One vector is turned by the same rotation once a step. Each row is the vector after some number of steps, and that number follows the row.
The counts run from 0 to 335.
[ 22  17  12   7  -5 -23 -12  -3 -10 -47   0  -9   7 -21   0  12   4 -26
  22  23  13 -30  -2  -9 -15  47 -28  14  -1 -41   1 -14  11  -3]
208
[-16  21   4 -17 -21  -2  56  12  -8  -7  15 -15   5   8 -17   3  -6  -6
 -18  -4  29 -17 -10  24 -11   7 -26  34  -2 -31   8   0  -5  18]
94
[  4 -21  -2  32  25  14  15 -15 -41  39   2  17 -20   5  -4  -2  -3 -34
   1  49  23  -3  25   0  27   2  -7 -15  -2  -6  14 -13 -10  -2]
36
[ 17  -1   8   8  18 -20  10  22  -3 -12  37 -23  -1 -22   2  -8  -5   4
 -28   3  40 -13 -21  23 -12  15 -30  15  44 -32   0  -8 -26  12]
132
[ 17  13  -8 -16  -1  20 -13   5  -2   2   2  30   3 -20  -3 -15  18  -2
  -1  36 -27  11   3 -13 -60   4 -31  -6  16 -47 -19  -6   5  42]
118
[ 46   3   9   0  47  15  32  23  22  22 -10  17  25  -9  10 -13   0 -19
  10  -3 -25  -3  15 -13   5  26 -28 -15  -3 -22  12 -23   3   0]
158
[ 23  16  -6  29 -15 -51  37  24   5   0  -9 -23  -9 -23  47  15 -15 -23
  10   2  30  -7  -5  17  -8   9  13  24  -3   6  -2 -38 -18   4]
62
[ 39  18 -13 -26 -36   0  10   7 -10  24  -4  -9   6  22  11   9  12 -11
  31  -7  -8  18   9  -6 -58  11  -1 -11  -8 -14 -14 -17   0  28]
191
[ -9 -18 -16  13 -13 -18  42  19 -14   0 -39   5  23 -20 -15  14 -23 -10
  19  13   0 -18 -27 -30 -21  28   1  -3   8 -28  -2 -13 -34   2]
277
[ 17  57 -11 -19   2   6  17  11  25   1 -25   2  11  20  14 -39  -1 -30
  25  16  -6 -14  -2  20 -24  -5  -4   4 -38 -34   6   3   0  18]
84
[-23 -11 -25 -28  -9 -19  43  13  -1  12 -25   6  21 -25 -16  26  -8 -38
   5  18 -16 -13   1 -35 -27  -6 -12 -14 -13 -20  -6 -19   2  16]
78
[ 25 -24 -27  -5  11  -7  19  31  -3  25  15 -19   2 -32  24  23  -4 -30
   4  18   0  17  -7 -15 -20 -23  -1 -23  13   3   7 -29 -28  23]
151
[ 49   1 -15  27  45  23  19  15  22  33   0   1   3  24   9  -9 -12 -18
  17 -17  -7  10  15   5  12  19 -23   5 -18  -7  16  -6 -23  26]
160
[ 25   4 -18  41  17 -15  32  30  -9   7   0  15   8   5  41  -1 -24 -30
  19 -11  12 -11   8 -14   5  33  -8 -30   8  11   7   6   8  25]
51
[ 39  20  12  51  -2   1   2   3 -21   3  15 -25   8  -2  17  17  -6   3
 -23  26  42 -25   0   9 -23 -17  -3  25   7 -16   8 -30 -24  11]
23
[ 21  37  17  -3   8   5  18 -13  -1   3   1 -12 -15 -38  27   4  32 -11
 -21  40   1 -16  21  12 -18 -14 -16  19   2 -18  -5 -55   3 -12]
334
[-10 -11 -45  -3 -18  -1   0  -1 -18  31  21 -25  35  33 -28  16   3  -3
   1  19  16  -5  11  -3 -32  -9 -11  -2   0 -15 -18  -5 -44  20]
3
[ -1 -10 -17 -11  30  -3  13 -10  -7  18  51  35 -11  12 -10 -13  11 -30
 -38  13  26   4  17  22  14   6  -6 -19  14 -14  20 -28 -27   5]
144
[ 14  24 -27  34  11  -9   9  21 -11 -12  22  24  24   6  40  -5 -16 -37
   6  14  -3 -18   1  -7   4  20   3  13   8  42  31 -12 -17  21]
250
[ -5   9 -29  18   2   0  23  18 -25  -5  34  19  12  10  28  -5 -23 -41
  -8  10  12 -11  -4   8   5  14   7   5   8  42  28 -10 -24  29]
251
[ 22 -12 -30 -13  20   0  17  21  -2  37  21 -16  -7 -20  21  10   4 -31
  -1   4  -1  18  -6  -4 -42 -23  14 -16  10   8 -11 -31 -31  36]
152
[ -1  -6  -5 -25  -5  22   8  11 -25   5   8  15   0 -29  -5 -15   9 -18
  -6  33 -27  10 -10 -12 -49   1 -30 -16  19 -39 -10  -2  18  31]
117
[ 10  21 -31  39   0  41  15 -13 -34   0  19  10  34  42  18 -28   8  -2
 -12   8   1 -18   5  10 -43  15   9 -16  -4 -13   7   8  -1  13]
15
[ 12  -4  15  24  19 -18  40  21  13  -9 -12   7 -19 -37   3  25 -19 -17
 -13 -12  28 -28  -7   2   4  14 -19  25  -9 -12   5 -31   7  15]
59
[ 15   3 -17 -23   4 -32  16  -7  10  27  13  18  -6  16 -15   5 -25 -58
   9   3  21   6  35   3  27   9 -36  17 -28  11  22 -21  -9  14]
71
[-14  30  -3  -8 -22 -12  50  28 -11  -8   6 -24  32  25  -4   4 -21   3
 -22  -5  33 -29  -9  16 -11   3 -22  15   1 -30  10   7 -10  13]
93
[  8  10  -4 -21  -4 -39  17   1  12  17   3  33   9   6  -1  12 -12 -42
   6   9   7   1  32  -8  29  29 -37   5 -20   9  14 -28  -7 -10]
70
[ 28  12  -3  31  12   2 -11 -29 -22  37   7  18 -16  30  -2 -10  19 -20
  -7  37  37  -2  42  19  13   6 -13  -2  -4  -9   4 -22 -20   8]
34
[ 26  12  -2   1  -8  -8 -18  -4 -15 -43  10 -11 -15 -17   1   0  -3 -42
  34  13  12 -22  -3   6 -18  39 -38  17   1 -25   9  -8  13  13]
209
[ -6  -5 -33  28  20   3  73  11   0  18 -13 -11  26  20  -4  16   8  12
  -7  -9   7 -17   5   7  -5  21  18  -2   3 -26   1 -17 -28 -11]
165
[  6  -6 -30  10 -30 -11  35  -1 -18   1  28  17   6  23   5  27 -35  -4
 -12 -22  32  11 -11  -2 -32  12 -19  -9  -8   8  30  -3 -19  22]
290
[ 12  13  -1   2 -37 -20  38   6 -15  11  22  12  17  14   3  17 -18   9
 -40   0  54  -5 -12   7 -36 -10  -3 -20 -10 -21  19 -27 -12  -2]
292
[ 30  22 -23  13 -10 -12 -34 -17  -8 -42   9 -12 -17   3  11  -3  -8 -33
  36  15  15 -20   3  14 -22  33 -27  19  -4 -14  11  -1   0  17]
210
[ 15   5 -25  35 -18   0  31  -9 -10 -14  -5  40  13  13  14  25 -42  -4
   0  -3   7  -9  -5 -17 -24  22 -18 -21 -17   6  43  -7 -15   0]
288
[ 30   6   8   5  -7  -6  10  20   9  25  -3   4  -6 -15   2   0 -11 -21
   3  21   7   8  -8   1 -19 -27  -5  42  -7  12  11 -43 -40  49]
260
[ -1  -1  -7  28  19  39  26 -11 -28  -9  22  25  20  12 -27   5  13   5
 -29 -11   8 -23   4  -2 -31  28 -33   7   0 -21  12   1   8  27]
18
[ 13  41  -5 -11   2  12  37  14   9   0 -26   0  17  16  21 -41 -13 -31
  26  28 -14 -14   3  15   0   3  -3  -8 -34 -26  18   8  12  -5]
85
[ 15   4 -21   0  -3  -6 -11  17  -8  27  19  12   8   0  20   0  20 -24
   5  10 -28  14  21   0 -29  19 -39   8   4  -2 -32 -15  24  48]
229
[ 41  28   6 -12   5   8 -21  18   5   2   4  21  14  -8  10 -11   1  -6
   5  32 -26  -5   2 -23 -44  16 -38  -8  20 -41 -11  -3   0  24]
119
[-12  10 -32  23 -25 -20  23   4 -21  -9  -4 -38   5  28 -13  21  12  18
   4   8  34 -22   1  12 -38  14   2   2  -3 -49 -27   5  -5   2]
203
[ 18   4   8   0 -22  -3  30  29 -13  31  -8 -17  -2 -14  36 -17  -9 -31
   8  37   3  14 -13  14 -10 -18  18  11   1  14   9 -34 -24  17]
262
[-20  19 -31  26 -14  -3  11 -14 -34 -27  28  33  12  22  12  16  10 -16
 -18  34   6 -16  20   8 -10  14   3 -25 -19 -12  13  -7  24  -7]
215
[-12   9 -16   4  18 -38   5  34  -2 -11  12 -11  38  -7   5 -13  24 -23
 -10  19  21 -34 -11   8 -16  16  16  15  30 -16 -37 -13 -24  19]
242
[ 24  11 -22  21   7  37  -3   8 -37 -10  20 -26  31  14  22 -31 -10 -36
  21  18   3 -13 -13   1 -31  20   0 -18   3   6  17  19   6  19]
13
[ 35  11  10  11 -11  -1 -17 -21 -17  21  11  33  -6  -4   9   3  26  -6
  -4   9   1  10  28  -9 -37  50 -24  17  17   0 -16 -36  -4  10]
30
